Where one turn sends some rows of the set: a few examples, then the rows asked
Z_383: [ 0.59  3.83  0.91 -0.51  0.24 -1.03  4.42 -0.72  0.68 -0.74  0.21 -4.70]
Z_150: [-1.91  0.74  0.84  1.89  2.25 -0.29 -2.85 -0.46  1.76 -0.84 -2.41 -1.79]
Z_438: [-2.94  1.05 -1.06 -1.22  1.67  1.58  4.17  3.90  0.94 -3.44  0.00 -3.23]
Z_293: [ 1.46 -0.48  3.81 -1.12  2.83 -1.38 -0.55  1.79  0.03 -2.28 -0.23 -2.40]
Z_691: [-2.66 -2.04  2.99 -2.08  0.89  2.02  1.99  0.51 -0.38 -1.31  3.59 -0.67]
Z_53: [-1.45  2.24 -2.63  0.46 -1.71  0.69  3.58  0.18  3.84  0.75 -0.22 -3.31]
Z_950: [ 0.69  0.95  3.21 -0.54  2.02  2.18  3.42  3.47  0.60 -1.05 -0.20 -4.11]
Z_869: [ 0.66  2.31 -0.38 -1.34 -2.95 -1.34  3.60  1.14  0.42  1.23 -0.18 -3.11]
Z_681: [ 1.11 -2.47  1.59  0.00 -0.55  1.08 -2.16  2.21  3.09 -1.54 -0.74 -0.69]
Z_162: [ 0.63  0.21 -2.36 -1.92 -0.85  3.03  2.63 -2.24  2.89 -2.17 -0.22  2.04]
Z_685: [ 2.91  0.79  1.22  1.81 -0.66  2.80  1.09  0.41 -0.26 -1.54 -2.82  0.94]
Z_848: [ 2.07 -0.02 -2.91 -1.65  3.89  0.68  4.54  0.58  2.75 -1.12 -1.41 -0.77]
Z_731: [ 1.57 -0.31 -1.63 -0.71 -0.75 -0.56  0.59 -1.40  2.04 -0.47  3.04  1.80]
Z_15: [-2.63  0.22  2.76 -2.11  1.32  1.41  3.05  0.92 -1.21 -3.20 -4.25  0.17]
Z_788: [-2.38  0.63 -4.41 -0.30 -0.37 -0.50  0.27 -1.49  0.80 -1.33  1.60 -3.04]
Z_790: [-1.83  1.54  1.26 -0.56  1.58  2.12  1.29  0.87 -1.93 -3.40 -4.39  0.99]
Z_305: [ 0.99  2.31 -0.41 -2.14  2.93  0.76  3.28 -3.01  0.02 -2.80 -1.66  1.67]
Z_517: [-3.19 -0.55 -1.44 -1.08  2.35 -1.87  1.42 -2.01  0.86  0.83 -1.64  1.76]
Z_389: [ 1.69  0.52 -0.20 -1.45 -4.14 -0.40  1.60 -2.39  0.29 -1.42  0.82 -0.05]
Z_67: [ 1.15 -0.97  1.50 -2.44 -1.03  0.10  0.40 -2.37  1.70 -1.40  1.91 -4.81]
Z_814: [-0.55 -1.29  3.42 -1.67  2.03  2.44  3.38  2.53  0.34 -1.61  1.67 -3.13]
Z_568: [-2.96 -0.80 -4.48 -0.20  1.31 -0.97  1.61 -1.87  1.63  0.30  0.53 -3.05]
Z_435: [ 1.03  0.02  3.52 -0.46  2.38  2.12  3.01  1.77  1.12 -0.81 -2.89 -4.22]
Z_38: [ 1.72  0.47 -3.94 -3.28  2.86  1.65  1.97 -1.56  0.83 -2.62 -1.74  0.15]
Z_321: [-0.77  0.49  3.08  0.85  0.75 -0.33 -1.80  0.89  3.07 -3.41 -1.77 -0.45]
Z_227: [-0.10  0.00 -1.47 -2.84 -0.70 -1.07  2.01  0.84  4.05  0.86 -1.49 -4.36]
Z_666: [-4.43 -3.50 -1.57 -0.43  0.39  2.13  1.36  1.71 -0.51 -0.60 -0.31 -1.52]
Z_634: [ 1.77 -1.12  0.08 -1.63 -2.50 -0.87  0.43 -2.43  2.49 -1.21  1.64  1.02]
Z_192: [ 0.11 -2.12 -1.72 -3.91 -1.24  1.87  2.26 -2.38  0.39 -0.27 -2.18  1.08]
Z_240: [-4.03  1.63  0.58  2.34  1.74  0.16  2.25  0.77 -2.43 -1.93  0.03 -1.49]
Z_200: [-2.35  1.01  1.38  0.96  1.55  1.37 -0.77  0.65 -0.46 -2.04 -5.16  0.05]
Z_686: [ 1.92  0.88  2.87  0.74  2.77  1.46  0.37  0.74  0.83 -4.57  1.51 -0.73]
Z_463: [-3.07 -1.02  1.22 -0.41  2.58  0.24  1.21  0.35 -4.27 -1.34 -1.58 -1.85]
Z_553: [ 0.34  1.88 -0.77 -1.29 -4.39 -0.01  3.18 -0.61 -0.77 -2.04 -2.43 -2.05]
Z_101: [-3.53 -2.57  1.33  0.89  1.99  3.04  3.06 -0.17 -1.24 -0.88  1.26 -2.24]
Z_329: [-0.96  0.21 -4.67 -1.10  3.30 -0.84  2.84 -0.82  2.64 -0.29  0.02 -2.13]

Z_38 goes to Z_321
Z_15 goes to Z_731
Now find these:
Z_686 goes to Z_227
Z_681 goes to Z_383
Z_200 goes to Z_389
Z_553 goes to Z_691
Z_950 goes to Z_568
Z_67 goes to Z_438
Z_463 goes to Z_162

Where one turn sends some rows of the set: a few examples, then the rows asked
Z_556: [ 0.71  1.66  1.95  5.84 -0.04 -3.53 -2.53 -0.84 -1.05  2.93 -3.07  3.51
  4.90  0.87 -0.89  1.37 -0.37 -1.98 -2.25  1.82 -2.29 -3.13  7.56 -0.23
 -0.64 -3.02  1.51]
Z_113: [-1.91  5.81  0.79  1.86  1.11 -0.38 -0.68 -0.29 -1.26 -0.76  0.15  1.06
  2.78 -1.12 -1.02 -1.34 -0.84  1.12 -1.72  9.32 -0.57 -5.67  4.28  1.60
  0.31  0.04  0.90]
Z_907: [-3.51  3.36  1.42  1.87 -2.23 -1.74 -0.01  0.01  1.34 -0.27 -4.40 -0.09
  2.22  3.46 -1.25  1.18 -1.25 -0.23  3.94  4.50  0.72 -0.45  3.25  3.19
  2.00  0.29  2.15]
Z_939: [-2.60  5.76  1.69  1.86 -0.96 -1.73 -0.14 -0.96  1.37 -0.04 -2.10  0.58
  7.54 -4.88 -0.80  0.93 -1.86 -0.71 -2.43  2.39 -3.55 -2.77  3.37 -1.05
  3.51 -0.95  2.03]
Z_532: [-3.29  2.36  2.41  0.51 -2.23  0.48 -0.53  1.72  0.74 -1.91  0.34  1.47
  1.51  1.48 -2.14 -2.26 -4.94 -4.20 -0.86  2.60  2.24  0.18  2.75 -1.39
 -0.35  2.23  1.81]
Z_626: [ 0.08  5.11  3.21  0.79 -1.33 -1.26 -3.07 -3.04  4.09 -1.05 -0.99  1.22
  4.44  2.62 -0.95  1.48 -3.05 -0.22 -1.05  2.16 -0.19 -0.23  6.09 -2.40
 -1.38 -2.67 -1.72]
Z_913: [ 0.26  2.40  0.20  3.14  0.81 -2.67 -1.76  1.41 -2.94  1.58 -0.17  5.30
  2.00 -1.92  1.34  0.54 -2.66  0.47 -3.79  1.99  4.73 -0.29  4.87 -0.29
  2.74  0.04  0.18]
Z_366: [-1.42  1.67  3.03  0.18 -0.12  1.02 -1.24 -0.42  0.97 -0.53 -3.90 -0.33
 -0.42 -1.21 -1.55 -0.18 -1.48 -5.48 -2.43 -0.81 -1.93 -0.86  3.64 -2.02
  0.92 -0.47  4.62]
Z_846: [ 1.78  4.28 -0.11  3.02 -0.85  0.41 -0.75 -2.01  2.52  1.41 -3.75  1.38
  1.98 -0.75  1.16  0.00 -4.70  0.64  2.85  2.22  4.66 -2.75  2.81 -0.76
  0.94 -2.45  3.46]
Z_230: [ 0.33  2.76  1.18  2.86  2.89 -0.18  1.08  0.62 -2.13  0.85 -0.20  2.65
  7.10  0.10 -2.22  1.09  1.35 -1.00  1.90  4.35  2.50 -3.02  5.38 -1.53
  1.04  2.70 -1.71]
Z_82: [-2.09  3.57  2.45  0.98  1.20  1.12 -0.16 -0.77 -4.85 -1.63 -0.83  3.72
  1.56 -2.33 -3.54 -0.31 -1.33 -4.68 -3.59  1.11  1.68 -1.20  5.33 -2.86
  0.11  1.05  0.67]
Z_589: [ 1.11  4.00  0.24  1.06 -0.83 -0.93 -0.84 -0.76 -0.73  2.42 -3.88 -0.82
  1.13 -1.28  1.51  0.39  4.64  0.07 -1.46  0.83  0.33 -0.73  6.73 -1.34
  1.74 -2.18  1.89]
Z_136: [-1.62  4.53  2.03  0.64  0.86 -0.05 -0.38 -1.31  0.76 -0.14 -7.83  0.99
 -0.34 -2.37 -1.87  1.98 -1.48 -0.29 -2.90  1.39  0.99 -6.05  4.18  2.26
  1.02 -1.23  0.88]
Z_392: [-0.12  2.37  5.85  3.57  2.59 -2.44 -3.67  3.60  3.14  1.09 -2.09  0.28
  2.47  1.70 -1.58 -1.02 -2.42 -1.88 -0.13  5.27  0.61 -2.27  2.72  0.36
 -1.33  1.60  1.56]
Z_226: [-4.48  7.19  1.09  3.35  3.62 -0.33  0.05 -1.85 -0.61  0.80 -0.02  2.36
  3.68 -0.62  0.42  2.52 -1.89 -1.05 -0.35  4.37  3.27  0.77  2.63 -1.57
 -0.72 -3.46  3.15]

Z_907 goes to Z_589
Z_82 goes to Z_532
Z_846 goes to Z_556
Now find these:
Z_136 goes to Z_913
Z_226 goes to Z_626

